Each scene shows the same named points in several views, each turned, perhaps mirrored, and shifted as a whole.
A view may leave some points out, and in a few views one point is out of place. Which views, in the order they come, and which point in each? Write no view if none.

Scene 1 (5 views)
A:
  K_734 [ 4.11 -0.67 -0.75 -3.87  5.01  1.00 -0.87  3.08]
  K_774 [ 4.25 -1.12 -0.86 -3.93  5.27  1.68 -0.60  2.88]
  K_386 [ 4.06 -1.35  1.31 -2.50  5.44  1.87 -0.68  2.31]
  K_30 [ 3.90 -0.97 -0.85 -3.68  5.63  1.49 -0.66  3.18]
  K_608 [ 4.12 -1.05  1.42 -2.56  5.43  1.44 -0.21  2.42]
  K_858 [ 4.06  0.08  1.48 -3.30  4.60  1.26 -0.92  3.14]
  K_878 [ 3.51 -1.51 -0.81 -3.45  5.60  1.47 -1.10  2.61]
B:
  K_774 [ 0.39 -0.86 -1.91 -2.78 -0.76 -1.18 -2.06  0.41]
  K_858 [ 0.40 -1.86 -2.02 -2.61  0.61 -0.08 -1.03 -1.27]
  K_608 [-1.05 -1.20 -1.36 -2.84  0.07 -0.13 -0.68 -0.93]
  K_734 [ 0.65 -1.16 -2.25 -2.44 -0.10 -1.10 -1.95  0.41]
  K_30 [ 0.11 -0.67 -2.26 -2.96 -0.28 -1.27 -2.16  0.29]
  K_944 [-1.03 -1.44 -1.67 -2.85 -0.35 -0.47 -0.62 -1.10]
  K_878 [-0.23 -0.90 -1.74 -3.07 -0.13 -1.85 -1.86  0.48]
  K_386 [-1.09 -1.48 -1.30 -3.10 -0.18 -0.72 -0.67 -0.97]
C:
  K_858 [ 0.60 -2.22 -2.58 -1.28  1.89  1.13  0.45  3.04]
  K_774 [-0.26 -2.19 -0.76 -1.04  1.27 -0.36  1.38  2.70]
  K_608 [ 0.58 -1.84 -1.01 -1.53  2.00  1.19 -0.23  3.58]
  K_878 [ 0.57 -2.08 -0.14 -0.88  1.33  0.01  1.66  2.91]
  K_944 [ 0.61 -2.31 -0.97 -1.26  2.00  1.10 -0.51  3.36]
  K_386 [ 0.81 -2.34 -0.70 -1.41  2.15  1.13 -0.22  3.44]
D:
  K_878 [-5.78  0.50  2.24  0.19  2.63 -1.12 -2.81 -0.64]
  K_734 [-4.80  0.75  2.04  1.10  2.81 -0.97 -2.94 -0.94]
  K_386 [-5.50  1.23  1.69 -0.27  1.57 -2.35 -2.46 -2.05]
  K_608 [-5.21  1.27  1.14 -0.25  1.78 -2.44 -2.42 -2.15]
  K_858 [-4.25  1.44  1.37  0.85  1.53 -1.95 -3.45 -2.21]
  K_944 [-5.27  1.36  1.59  0.00  1.52 -2.46 -2.20 -2.09]
  K_30 [-5.55  0.85  1.78  0.91  2.69 -1.04 -2.66 -0.49]
  K_774 [-5.65  0.76  2.03  1.17  2.87 -0.96 -2.54 -1.09]
E:
  K_734 [ 1.09 -0.24  0.67 -0.53  0.44 -0.73  0.97 -1.82]
  K_386 [ 1.45 -2.21  0.01  0.69  0.77  0.24  1.91 -2.08]
  K_858 [ 1.07 -1.18  1.56  0.29  0.78  0.90  1.73 -1.74]
  K_30 [ 1.07 -0.62  0.16 -0.44 -0.26 -0.84  0.88 -2.02]
  K_878 [ 0.71 -0.96 -0.30 -0.53  0.34 -1.06  1.00 -2.22]
  K_774 [ 1.63 -0.64  0.16 -0.62  0.18 -0.82  0.70 -1.98]
  K_608 [ 1.57 -2.02  0.53  0.97  0.62  0.15  2.04 -2.30]
Views that do not fit: no view

Scene 2 (5 views)
A:
  K_370 [-0.53  1.16  0.55 -0.76  0.04  1.21 -0.51 -0.05  1.24 -0.64  0.80 -0.08]
  K_212 [-0.22 -0.21 -0.04 -0.59  0.12  0.87 -0.29 -0.80  0.59 -0.48  0.82  0.75]
  K_597 [-0.60  0.51  0.70 -0.69 -0.28  0.66 -0.62 -0.42  0.99 -0.34  0.78  0.07]
  K_480 [-0.34  0.66 -0.15 -0.54  0.40  1.10 -0.12 -0.52  0.73 -0.51  0.89  0.25]
  K_435 [-0.28  1.31 -0.32 -0.46  0.76  1.40 -0.03 -0.24  0.78 -0.73  0.77  0.15]
  K_190 [-0.10  1.25  0.04 -0.14  0.76  1.05 -0.58 -0.22  0.61 -0.98  0.13  0.66]
  K_782 [-0.35  0.56  0.46 -0.80 -0.01  1.22 -0.56 -0.21  1.15 -0.74  0.74  0.36]
  K_433 [ 0.00 -0.28 -0.43 -0.52  0.45  1.18 -0.10 -0.82  0.49 -0.68  0.81  1.02]
B:
  K_435 [ 3.73  6.35 -0.30  2.15  2.45  0.61 -0.58  0.82  1.89  1.17 -0.72 -1.86]
  K_480 [ 3.36  6.55 -0.61  1.65  2.43  0.53 -0.29  0.78  2.00  0.93 -1.07 -2.03]
  K_782 [ 2.98  6.52 -0.46  1.16  1.86  0.34 -0.14  1.03  1.57  0.93 -0.70 -1.88]
  K_433 [ 3.15  6.74 -0.99  1.73  1.79  0.95 -0.05  0.59  2.49  0.16 -1.44 -2.15]
  K_190 [ 3.99  6.15 -0.12  1.78  1.80  0.67  0.13  0.47  2.17  1.14 -0.48 -1.90]
  K_370 [ 2.90  6.54 -0.41  0.82  2.03  0.09 -0.04  1.12  1.35  1.19 -0.61 -1.87]
  K_597 [ 2.91  6.58 -0.57  0.67  2.32  0.06  0.17  0.91  1.61  1.18 -0.89 -2.05]
C:
  K_370 [ 0.07  0.75 -1.20  1.79 -0.78 -1.34 -1.01  1.07 -0.28  0.03 -1.99 -0.30]
  K_597 [ 0.26  0.30 -1.12  1.66 -0.91 -1.26 -0.87  0.80 -0.39  0.16 -1.84 -0.27]
  K_782 [ 0.05  0.82 -1.06  1.70 -0.72 -1.40 -1.18  0.67 -0.12 -0.10 -2.23 -0.50]
  K_435 [ 0.09  0.25 -0.08  1.61 -0.72 -1.60 -1.61  0.06 -0.15  0.17 -1.92  0.12]
  K_190 [-0.73  0.13 -0.67  1.55 -0.51 -2.21 -1.63  0.38  0.21  0.22 -2.61 -0.59]
  K_433 [ 0.42  0.30 -0.72  1.22 -0.79 -1.34 -1.31 -0.76  0.16 -0.28 -2.69 -1.01]
D:
  K_433 [ 0.40  1.92 -1.49  2.17  0.39 -0.71  1.07 -2.18 -2.30  1.56 -0.16  0.06]
  K_190 [ 0.41  0.78 -0.57  1.34  0.29 -0.51  1.01 -1.78 -2.42  1.20 -1.10  0.15]
  K_597 [ 0.31  1.41 -0.69  2.48  0.49  0.37  1.31 -2.70 -2.82  1.45 -1.42  0.71]
  K_480 [ 0.23  1.49 -0.74  1.86  0.24 -0.24  1.00 -2.49 -2.19  1.46 -0.71  0.68]
  K_370 [ 0.19  0.97 -0.82  2.47  0.65  0.31  1.27 -2.62 -2.48  1.58 -1.64  0.75]
  K_212 [ 0.42  1.93 -1.29  2.39  0.42 -0.32  1.20 -2.39 -2.62  1.52 -0.54  0.21]
  K_782 [ 0.19  1.03 -1.03  2.35  0.63  0.01  1.19 -2.46 -2.31  1.62 -1.31  0.58]
E:
  K_435 [ 0.36 -1.13  0.54  0.36 -0.12 -0.21 -0.08  0.38  1.82 -1.91  0.09  1.94]
  K_597 [ 0.15 -0.46  0.69  0.29 -0.50  0.32 -1.21  0.43  1.19 -1.96  0.89  1.07]
  K_480 [ 0.10 -0.93  0.38  0.57 -0.48 -0.15 -0.36  0.63  1.44 -1.91  0.45  1.58]
  K_190 [ 0.61 -0.93 -0.06  0.55 -0.26  0.17 -0.77  0.21  2.27 -1.84  0.27  2.13]
  K_782 [-0.06 -0.76  0.45  0.22 -0.36  0.47 -0.92  0.20  1.19 -1.96  0.40  1.47]
  K_212 [-0.33 -0.83 -0.19  0.93 -0.95  0.10 -0.76  0.77  1.14 -1.91  0.66  1.41]
Views that do not fit: A, C
  A moved: K_370
  C moved: K_435
